(in the rows, 128 means zero)
Each path below is one point turned by a fixed rotation once a step. After each direction that follows a path, write how fast that rotation turns it, in deg/step (0 if it stays still).
Each turn is a multiple of 5 degrees from 10 to 175, or 0.
Each row of a path follows its step; steps can be skipped.
Rotation 1:
step 0: [127 128 121 124 128 136 142 117 113 124 132 127 131 130 125 123 137 131
 138 128 130 133 120 136 126 132 124 114 125 122 133 135 128 125 130 140
 143 135 125 142 130 138 131 127 119 138 115 120 132]
step 4: [124 123 131 138 121 121 123 124 133 133 122 122 129 108 128 122 122 137
 135 134 124 115 126 128 129 125 122 142 123 134 125 134 121 128 131 139
 127 136 123 142 133 129 121 136 132 117 117 114 127]
step 7: [131 115 117 131 123 131 121 135 132 132 136 120 126 141 122 123 121 127
 125 124 128 136 130 109 115 121 121 129 125 131 133 129 111 111 131 124
 133 130 126 126 128 123 135 128 138 116 125 134 131]
step 10: [126 127 130 141 138 126 124 131 123 123 135 129 126 118 137 121 111 128
 143 131 126 136 125 130 129 134 127 127 120 135 121 127 138 110 128 134
 129 118 124 120 117 128 130 128 113 131 132 142 133]
step 11: [128 118 126 132 142 118 124 131 112 128 128 132 143 133 136 127 125 137
 125 118 133 123 131 126 120 132 141 122 142 123 128 126 134 122 130 127
 118 125 130 121 126 113 133 138 121 124 123 126 118]
step 25: [121 135 133 133 124 123 130 132 147 122 140 118 133 131 143 126 122 122
 140 141 135 133 131 128 125 121 124 124 114 145 139 133 122 130 123 135
 121 123 126 134 128 122 131 129 125 130 127 129 132]
step 27: [130 111 132 123 127 129 127 126 114 121 116 130 135 125 125 119 127 130
 134 107 132 124 126 133 129 124 134 125 117 134 127 128 130 125 143 126
 118 134 140 134 118 136 128 127 121 138 120 128 119]
Speeds:
[126 134 129 129 127 129 131 126 129 126 129 127 124 125 127 125 128 122
 127 132 129 126 130 130 127 130 127 129 129 125 131 130 128 133 128 132
 126 126 130 130 127 127 131 131 129 128 127 128 129]	90
[124 131 130 128 128 127 127 126 131 133 130 128 126 128 132 125 126 130
 127 127 130 124 128 125 127 130 125 126 126 126 128 128 129 125 125 132
 126 132 124 123 126 125 128 127 131 126 130 129 126]	120
[128 130 126 133 127 129 128 132 127 125 128 129 126 130 130 127 127 131
 124 126 130 134 125 126 125 127 131 131 128 128 130 125 128 132 128 130
 127 127 124 124 129 124 128 129 126 131 128 128 129]	80
[131 126 127 129 125 125 128 128 130 124 125 128 127 128 128 125 125 128
 131 130 128 131 123 128 129 130 125 129 124 131 126 129 125 129 125 130
 131 129 130 129 128 126 132 127 128 121 128 132 127]	120
Rotation 2:
step 1: [136 125 131 133 123 117 119 121 121 134 145 144 121 139 123 136 121 132
 128 136 131 131 104 125 143 110 125 133 130 128 124 123 119 114 120 128
 114 123 135 125 132 117 135 121 131 125 124 138 127]
step 3: [121 132 126 123 129 125 149 138 147 137 131 132 123 126 127 129 121 127
 134 139 129 135 142 123 139 127 122 142 134 124 121 114 133 123 129 126
 123 121 121 104 132 117 142 134 139 129 124 135 131]
step 11: [145 123 130 129 119 129 130 138 141 124 139 143 130 126 123 137 133 123
 135 138 126 142 120 139 129 114 130 127 129 116 119 134 119 127 119 116
 114 115 127 122 144 118 130 129 135 141 119 130 132]
step 20: [149 118 124 116 112 130 122 133 140 141 144 125 118 129 115 125 138 124
 133 133 136 135 131 117 140 130 131 142 124 126 128 134 138 128 137 126
 118 123 132 120 139 113 128 135 121 120 126 129 133]
step 26: [118 130 130 122 118 129 132 120 132 142 144 121 122 115 122 126 130 132
 114 129 131 128 135 120 137 110 138 129 134 129 132 112 146 123 122 110
 119 122 135 113 136 122 129 122 134 133 118 134 127]
step 27: [136 122 147 116 126 125 116 117 138 132 140 139 133 128 119 140 121 130
 139 137 125 135 120 118 141 130 149 120 127 126 126 127 136 114 134 119
 120 118 130 136 134 120 119 122 124 127 125 137 130]
step 28: [129 120 125 124 118 132 140 124 135 130 132 139 126 128 131 139 124 134
 144 123 145 144 125 130 134 136 118 129 112 124 111 122 140 124 124 129
 117 117 123 120 137 125 111 116 124 128 129 131 116]
Speeds:
[129 133 127 130 130 128 128 128 125 130 130 127 124 127 125 127 130 128
 126 125 128 125 126 130 127 126 127 123 130 127 129 128 126 126 123 124
 126 128 126 127 127 125 124 128 131 130 130 130 134]	100
[127 131 124 128 125 127 128 129 130 131 127 127 130 127 125 129 129 128
 131 126 128 129 133 123 127 133 128 128 128 123 125 130 126 125 126 130
 130 127 128 130 131 124 126 128 123 133 131 126 129]	45
[129 131 131 126 125 132 131 125 128 126 126 125 128 129 126 130 126 132
 128 120 125 128 127 128 128 130 130 126 131 126 127 128 131 129 129 127
 128 124 130 127 127 128 131 126 129 126 129 130 128]	35
[131 125 126 130 127 132 127 130 128 127 130 130 129 129 124 131 133 128
 125 131 124 125 126 126 128 127 133 126 128 125 133 129 126 129 129 126
 129 127 131 128 132 127 127 129 127 127 128 127 124]	115
[128 128 124 125 129 128 128 126 129 128 131 122 129 126 129 129 130 124
 129 127 129 129 129 131 130 129 134 128 123 131 129 130 132 126 129 127
 125 128 131 129 127 127 126 122 129 127 131 125 129]	10
[124 124 129 126 122 132 123 128 128 127 129 128 127 125 131 127 127 126
 130 130 127 127 128 126 127 125 131 123 128 128 126 130 131 128 127 127
 129 126 121 128 128 129 127 128 129 130 128 129 129]	65
Rotation 3:
step 2: [133 109 118 131 118 106 129 142 129 130 129 128 132 124 116 141 123 129
 127 120 143 121 128 129 138 131 127 134 110 128 119 135 125 124 144 123
 130 129 130 118 130 131 129 123 122 126 124 126 134]
step 8: [144 127 127 134 118 118 119 130 120 115 127 128 117 123 133 140 141 121
 131 121 136 132 124 125 117 133 118 129 130 135 130 126 118 121 140 125
 150 127 119 129 130 124 119 127 136 115 132 124 121]
step 10: [140 124 130 133 124 118 123 135 135 108 135 132 123 121 136 141 131 122
 142 127 136 126 127 116 120 124 119 116 113 139 130 124 126 129 142 130
 134 128 115 126 112 125 128 123 128 127 122 126 128]
step 12: [139 120 120 125 123 111 118 128 148 121 127 145 134 130 133 139 125 127
 149 128 142 120 123 125 134 125 124 123 126 126 135 126 121 124 129 142
 139 135 131 123 119 127 123 120 130 126 123 127 123]
step 14: [118 125 121 116 121 120 118 128 137 127 124 133 118 137 124 144 128 129
 148 123 141 113 127 126 141 132 118 136 123 136 128 133 121 126 141 129
 129 133 131 118 129 126 122 119 129 122 115 133 131]
step 16: [135 127 120 118 129 118 126 132 141 119 124 133 117 141 119 148 120 129
 128 129 128 131 127 134 137 145 115 143 124 131 121 132 123 132 136 132
 133 125 117 126 136 126 128 121 142 119 119 129 127]
step 23: [139 114 121 119 122 118 129 129 134 120 121 129 115 126 129 137 125 130
 111 140 130 115 118 129 137 139 129 137 110 135 127 116 125 126 129 121
 133 136 119 120 134 126 126 131 126 129 114 128 131]
Speeds:
[129 122 126 127 131 130 128 130 126 130 127 130 130 130 130 129 125 125
 131 131 130 127 124 131 129 128 128 129 131 129 126 129 130 132 129 127
 128 128 129 130 130 124 126 126 126 130 122 131 132]	155
[127 130 123 133 127 126 130 129 133 126 125 126 127 130 129 125 127 128
 126 128 128 127 125 129 129 131 130 127 128 129 129 128 127 126 128 128
 135 127 132 131 128 128 129 126 127 134 129 128 130]	65
[125 128 123 130 130 127 129 132 126 132 131 132 127 125 129 127 125 127
 128 126 133 129 128 127 131 123 125 126 125 129 128 128 126 129 127 133
 127 129 132 128 126 131 129 130 129 128 128 130 126]	145
[129 129 125 128 130 123 127 128 127 129 126 127 132 134 129 131 129 127
 130 127 128 131 132 127 126 129 125 127 130 130 128 131 124 126 132 130
 131 127 126 125 123 130 127 129 127 126 126 130 132]	175
Rotation 4:
step 0: [138 134 138 129 140 132 140 135 146 136 118 139 122 144 135 136 124 119
 139 120 127 124 118 117 128 125 135 116 130 119 126 130 122 117 129 140
 127 127 124 133 126 149 130 138 138 135 124 126 124]
step 3: [132 134 135 125 127 138 127 124 138 130 119 112 123 130 141 136 127 121
 132 135 127 119 119 121 130 117 124 128 127 137 127 131 141 126 108 139
 128 124 108 137 122 126 122 120 128 114 112 123 115]
step 5: [128 125 142 138 130 127 129 133 139 133 134 122 121 119 137 130 140 131
 116 136 141 127 120 117 119 118 118 118 131 131 135 119 118 113 143 126
 131 144 125 122 129 119 135 116 129 138 123 135 114]
step 6: [138 123 122 130 116 123 134 125 130 143 117 124 130 134 143 143 143 130
 129 124 117 126 127 134 121 112 116 135 146 129 134 122 130 126 123 134
 133 115 133 118 131 130 120 128 129 119 126 114 143]
step 10: [123 124 132 127 131 135 122 125 123 124 113 137 106 127 136 133 132 137
 133 123 129 121 124 121 128 131 142 131 123 126 148 112 132 116 116 116
 129 115 123 122 138 132 132 119 143 130 118 129 124]
step 23: [129 127 149 121 138 127 131 142 142 134 128 145 129 139 134 131 113 127
 126 129 126 133 126 125 125 128 134 134 131 125 139 123 114 125 134 136
 139 131 130 114 126 143 131 126 140 147 121 129 123]
step 27: [135 122 135 134 128 138 130 128 139 120 126 124 130 127 119 133 125 129
 130 131 118 113 119 128 139 128 116 130 126 131 132 118 117 116 132 114
 136 128 121 124 101 126 126 137 130 128 152 128 137]
Speeds:
[124 127 125 127 127 129 126 126 127 125 131 128 129 131 124 130 129 128
 127 125 126 124 127 128 132 131 130 128 130 128 134 123 131 127 130 125
 129 130 128 131 128 130 132 128 126 124 128 126 128]	125
[128 129 126 127 129 123 124 129 131 129 129 124 131 133 127 128 124 125
 128 131 129 126 129 131 128 128 128 126 124 133 128 130 131 125 127 129
 123 125 128 129 130 126 129 128 129 126 129 129 128]	80
[131 127 131 130 128 130 125 129 132 126 130 129 128 123 126 127 130 129
 125 133 130 129 127 130 131 126 124 127 131 128 129 129 129 131 127 123
 125 124 125 127 129 130 130 129 126 128 126 124 128]	45
[129 129 130 129 128 128 126 132 129 123 133 130 128 129 131 128 126 127
 129 126 130 127 132 130 125 130 129 132 126 128 129 126 131 131 123 127
 131 129 130 126 127 127 129 129 125 132 134 125 126]	10
[132 130 127 126 130 128 126 131 126 130 131 131 124 125 128 126 127 122
 126 124 124 128 130 129 129 127 128 125 128 126 128 125 129 129 132 131
 126 124 132 129 125 128 127 128 131 129 125 126 128]	45
[130 127 126 129 127 134 128 128 126 129 130 123 132 127 131 127 126 131
 124 125 127 132 128 131 126 129 129 128 131 129 126 128 129 125 127 130
 126 126 125 127 123 129 130 129 127 125 130 126 131]	140
[133 128 127 129 131 132 127 125 126 125 126 128 129 129 130 127 127 126
 128 127 132 124 126 127 132 131 133 127 124 128 128 129 128 131 129 127
 131 125 124 127 129 124 128 130 130 127 127 130 131]	45
Rotation 5:
step 1: [124 124 136 124 115 132 117 133 132 131 136 115 127 128 138 102 130 116
 127 107 106 120 128 121 127 128 111 117 134 128 123 135 118 128 130 129
 120 126 131 120 131 127 121 126 130 137 127 126 123]
step 17: [126 118 126 137 134 142 116 122 124 131 135 125 137 120 141 104 133 119
 126 119 126 121 144 137 122 133 113 112 139 137 131 140 131 126 131 126
 139 124 129 131 132 125 118 131 120 118 129 128 135]
step 21: [117 130 127 128 132 143 121 128 126 130 128 129 102 144 115 125 131 122
 136 128 114 135 110 132 120 142 134 117 126 136 138 140 127 126 140 117
 143 128 136 126 129 127 128 129 126 130 136 120 128]
step 22: [117 126 139 128 130 132 118 135 128 140 126 127 136 146 136 123 141 120
 138 109 115 124 128 135 124 134 124 107 133 146 129 129 134 126 122 117
 116 124 128 118 123 129 134 130 119 128 126 121 143]
step 23: [130 127 134 129 145 127 124 130 125 115 120 132 113 136 143 120 127 120
 125 119 111 133 140 130 135 136 136 112 135 135 125 137 123 127 130 122
 142 136 131 127 147 119 127 133 125 131 139 130 145]
step 27: [126 116 133 128 120 137 125 127 127 138 130 121 116 134 143 122 134 123
 138 120 118 127 117 125 119 129 122 116 131 134 145 133 143 138 122 127
 124 122 139 123 142 119 134 130 138 114 128 112 115]
step 28: [142 123 129 122 149 132 117 117 135 127 129 130 119 138 137 126 132 119
 122 119 112 120 122 146 128 122 133 112 127 131 125 133 122 119 125 119
 120 137 143 121 134 136 136 132 125 115 124 121 122]
Speeds:
[132 129 126 129 122 126 130 128 127 126 128 126 127 130 126 129 126 124
 128 129 127 127 122 124 123 129 128 127 130 128 125 125 131 127 130 128
 130 126 129 122 128 125 124 128 129 128 129 127 127]	125
[124 130 133 134 130 128 127 131 127 131 127 127 125 129 128 126 130 127
 132 129 128 127 126 134 128 128 127 130 127 127 125 130 126 129 129 130
 129 128 126 125 127 126 124 127 127 133 129 132 129]	20
[126 127 131 129 125 125 125 129 129 132 128 126 133 126 132 125 129 130
 129 129 127 127 126 123 128 126 122 131 129 130 130 126 130 130 128 123
 126 125 127 129 126 130 127 130 125 127 130 128 129]	155
Rotation 6:
step 1: [134 129 123 117 111 128 135 117 131 132 131 132 131 136 127 123 110 134
 115 137 131 136 122 127 119 136 108 127 141 134 131 127 133 122 138 114
 127 129 124 133 121 125 138 119 130 122 124 119 135]
step 6: [129 122 133 130 109 138 135 128 135 124 140 120 146 130 131 131 122 126
 118 135 130 127 128 132 121 138 117 138 126 132 123 126 141 137 134 120
 129 126 134 136 131 137 145 112 123 129 130 118 127]
step 8: [138 117 147 127 120 138 136 121 129 133 129 135 126 131 135 121 132 138
 120 125 135 132 117 121 128 135 112 116 128 128 124 127 116 123 142 119
 116 129 117 127 116 135 136 128 133 134 121 128 120]
step 10: [136 121 129 114 126 126 133 132 144 118 128 128 124 122 127 132 121 136
 132 134 147 129 142 117 137 138 112 127 131 119 130 120 130 136 129 136
 132 123 135 135 119 138 128 134 131 119 120 117 117]
step 17: [135 128 126 131 122 135 121 121 141 113 136 126 129 127 124 122 112 138
 117 136 139 134 127 117 125 130 129 138 124 127 113 120 115 132 137 136
 127 115 134 140 117 127 131 130 140 120 129 118 129]
step 24: [123 114 121 126 120 134 125 116 142 131 142 121 130 121 121 125 120 137
 124 118 137 140 132 132 126 137 127 127 137 136 120 127 124 134 136 127
 131 126 117 132 125 123 152 137 135 122 117 123 127]
step 25: [138 133 142 127 115 132 137 122 139 112 138 119 138 122 130 120 127 120
 118 127 133 124 130 120 131 127 125 121 123 128 120 126 130 143 136 118
 127 124 128 134 133 150 129 125 123 137 117 121 124]
Speeds:
[129 127 130 125 126 130 129 129 129 127 127 122 128 130 127 131 135 132
 130 130 132 126 128 131 129 128 128 126 128 128 128 129 129 131 130 132
 126 129 129 126 125 128 130 126 130 132 131 130 129]	175
[129 129 130 129 127 127 130 123 130 131 127 132 125 124 128 131 127 131
 129 126 130 128 124 124 127 123 130 130 129 127 130 128 124 126 130 133
 128 129 128 130 128 125 133 125 127 128 128 129 130]	115
[131 127 126 128 128 128 128 130 129 131 128 130 127 128 128 121 127 128
 128 130 127 126 127 132 127 129 123 128 127 124 129 131 123 130 129 130
 130 133 127 124 127 127 126 123 125 129 127 127 129]	55
[129 130 130 128 133 123 125 127 129 123 131 124 128 123 128 127 128 128
 125 127 126 126 128 130 127 125 126 126 128 134 125 127 128 127 128 130
 127 133 128 128 126 126 129 127 128 127 125 128 129]	10
[130 132 125 129 125 127 127 128 128 128 129 128 126 127 124 129 128 128
 132 127 129 127 123 130 133 129 129 128 126 130 127 125 128 132 123 128
 127 126 126 128 132 128 123 124 128 129 125 133 127]	155
